Turns in one plane each, and the order they were made in; the first pair answered:
Q112:
[ 26 -12  14  28   1  27  23  12  33  15   7  49  21  30]  ->  [45 -8  3 29  8 26 21 15 23 12 17 38 33 22]
[ 45   6  15 -21  19   5  -5   5   0   1  13  36   5 -14]  ->  [ 42   3   9 -18  25   3   0  -8  -6  -6  14  31   1 -21]
[-19 -16  17   0 -16   4  13 -23  28  21 -24  41 -28   7]  ->  [ -1 -14  34   7 -13  16   5  16  50  14 -16  49  -8  21]
[ -7 -18  -4   1  11  29  40 -22  15 -34 -37  27 -28 -17]  ->  [-14 -13  11   7   5  30  30  -7  31 -30 -33  29 -18  -5]
Q317:
[ 27  -3  -8 -30   8  19   3 -62   9  14  -1  51  -5 -33]  ->  [  3   1   7   2 -15  46 -13 -23  60   4 -35  33  16 -27]
[-13 -13  -8  19  -1 -21   5 -42   4   6  -2   5 -30 -27]  ->  [  0  21   7  46   2   4 -15   1  31 -12  -3  -6   8 -30]
[-31  14  48  -1 -22  38 -27  21  56  -5 -25  43   0 -25]  ->  [ 66  25  24 -31  36   9 -12  -1 -22  -9  35  45  11 -41]
[-21  -2  16 -10 -18   4  11  22  36  -4   7  40 -17   1]  ->  [ 34   5   9  -4   9   4   3  27   9 -15  33  36  10  -4]
Q556:
[ 12  27 -12 -31  30 -32 -29 -15 -53  -5  11 -14 -23 -44]  ->  [ 28  37  -6 -35  38 -19 -32   1 -49  -5  24 -13  -5 -45]
[ -9  25   1 -30   1 -14 -24  15  -9  -3  -9 -12 -24 -10]  ->  [  5  31  11 -21   0  -1 -26  27 -10  -4   4  -7  -7 -10]
[42 18 56  3  5 -5 -9 61 26 16 32 20 29 41]  ->  [56 -8 46 26  1  8 15 28 29 14 23 43 44 53]
[ 19   5 -32  10  18  -7   8 -13 -30  -3  17 -34  14  13]  ->  [ 29   2 -36   7  15 -14   6  -9 -30  -1  19 -32  12  14]
Q392:
[ -4  -7 -11  36 -19  47 -19  -1  25 -23 -29   2  39 -24]  ->  [ 49  -6   9  11   9  32  -3   6   5 -11  10  33  47   0]
[-29   9 -19  13  -1 -10  -6  10 -23 -12   3 -49  -8   8]  ->  [  2  23 -13   2  14  15 -14 -12 -25 -19   4 -17  -5 -33]
[-24 -11 -23   2  16  17   1 -72 -16  -5  -7  17 -15 -11]  ->  [ 11 -15  -4 -12  30  -9  18 -59 -25   0  23  29 -16  16]
[-15 -16  -7  10 -21  -1  19  -9  -2  -8 -20  -5   5  -5]  ->  [ 14 -15  -2   1  -5  10  22 -18  -8   0  -7   6   7 -21]
Pairs:
Each pair is 2 to 3 turns apart.
[ 22 -18 -11 -17  12 -27   5 -27 -51  12  26   4 -19  -9]  ->  [ 14 -18 -24   7  -2 -27   0  -3 -48   1  22 -33   3  11]
Q392, Q317, Q317
[-36 -10 -12 -27  -8  -8  13 -42  -5  19 -20  42 -49 -12]  ->  [ 19  15   4  29 -12  43  -7  19  43 -18 -17  15  44 -17]
Q317, Q556
[ 43   7   9  11  18   9  12   8 -21 -15   9  11  30  -5]  ->  [ 18 -23   3 -17  19  -5  24 -29 -35   7   1  26 -10   0]
Q317, Q317, Q317
[-19  -8 -39   6  -8   4   8 -35  -5 -13 -13 -11   3  -7]  ->  [-21 -15  -7  21  -8  -6  16  12  18 -11   5 -17   6  32]
Q392, Q392, Q317
[-26 -19  18  15 -14   7  34 -37  29  -7 -36  41   2   0]  ->  [ -9 -20  41  -7   4 -32  38 -16   8   8  -2  43 -22  30]
Q556, Q392, Q392
[ 12   4 -41   2  34 -20   0  -3 -62 -14  20 -62  -2 -24]  ->  [  2 -18 -32 -12  32 -48  18 -29 -61  12  22 -33 -31  -8]
Q112, Q392, Q392
[-80  -4 -36  12 -40  27 -17 -32  27  -8 -53  -6 -15 -31]  ->  [ 72  17 -23 -24  46  -7   4 -17 -60  -3  47   3  11 -37]
Q112, Q112, Q317
[ 26 -25  22 -18  16 -13  22 -10   4  20  19  40  -5  16]  ->  [ -6  -7 -11  34 -10  20  -4  25  11 -20 -10 -41  20  -2]
Q392, Q317, Q392
[-44 -26   6  24 -30 -25 -18   0 -10 -18 -22 -45 -13  20]  ->  [-28 -31  19  21 -25 -42  -6  11 -18  -8  -2 -37 -13  38]
Q392, Q392, Q392
[ -4 -17 -31  19 -11 -24  31 -59  14  -9 -22  26 -22 -10]  ->  [ 13   8 -17 -20  10 -38  21 -51  -4  -5  -4  31 -36 -36]
Q556, Q392
[ -7 -37 -20   4   0 -21  24 -31 -25  -8   1  -3 -21  20]  ->  [ 14  14   3   7  10  38 -24   8   9 -33 -11  -8  15 -39]
Q556, Q317, Q392
[ 25   0  37  11   0  35  -4  -1  55  -2 -17  53  45 -13]  ->  [ 15 -18  46   4   0   6  15  -6  54  18  -8  66  14  22]
Q317, Q317, Q392
[-22  31   2 -47  14  -3 -42  24 -29  -1   3 -17   6  -9]  ->  [-29  34   0 -18   0   8 -46  41  -2 -14  -3 -30  29  -3]
Q556, Q392, Q392
[ 13  22  46 -10   6  -3  -9  40  27   7  14  27  -4   2]  ->  [-43  17   7 -22 -17  14 -20  -8  25   0 -27  11 -20 -32]
Q317, Q392, Q392
[-21 -31 -47  -4 -13 -12  30 -38  21  38 -18   3 -29  17]  ->  [ 44  15 -26  29   8  41   3  17  41   7  -4 -18  46  -1]
Q317, Q392
[-48  -6   7  19 -23   4   6  -3  17  15 -21   2  -9  10]  ->  [  5  17 -10  29   2  29  -6  13   0 -14  -6 -31  26 -25]
Q317, Q392, Q392
[-20  21  38  13 -41  -5 -14  45  52  19   4 -34  27  21]  ->  [ 55  25  26  -8   0 -16  -6  40   0  13  45 -42  46   4]
Q317, Q317, Q317
[ 14  -3  -9  -6  29 -25  -1  -6 -59  19   7  -4  22  11]  ->  [-37   3 -20   6  -4  10 -15 -17 -21   4 -38 -19  20 -25]
Q392, Q392, Q317
[-23 -11 -16 -31  -3 -30  -2 -16 -17  45  -2  19 -51  24]  ->  [ 15  24   6  27 -14  23 -30  43  40  12  -9 -11  37  32]
Q317, Q556
[ 41 -31   7 -25   8 -23  24 -31 -43  28  23  46 -35  33]  ->  [39  3 55 10 -6 36 -4 25 45 10  6 70 17 20]
Q317, Q392, Q392
[ 39  -8 -42  -8  31 -14  16 -23 -61   3  35  -3   8  -7]  ->  [-46 -21  11 -21 -12 -10  12 -12  21  38  -5  55 -25  25]
Q112, Q112, Q112
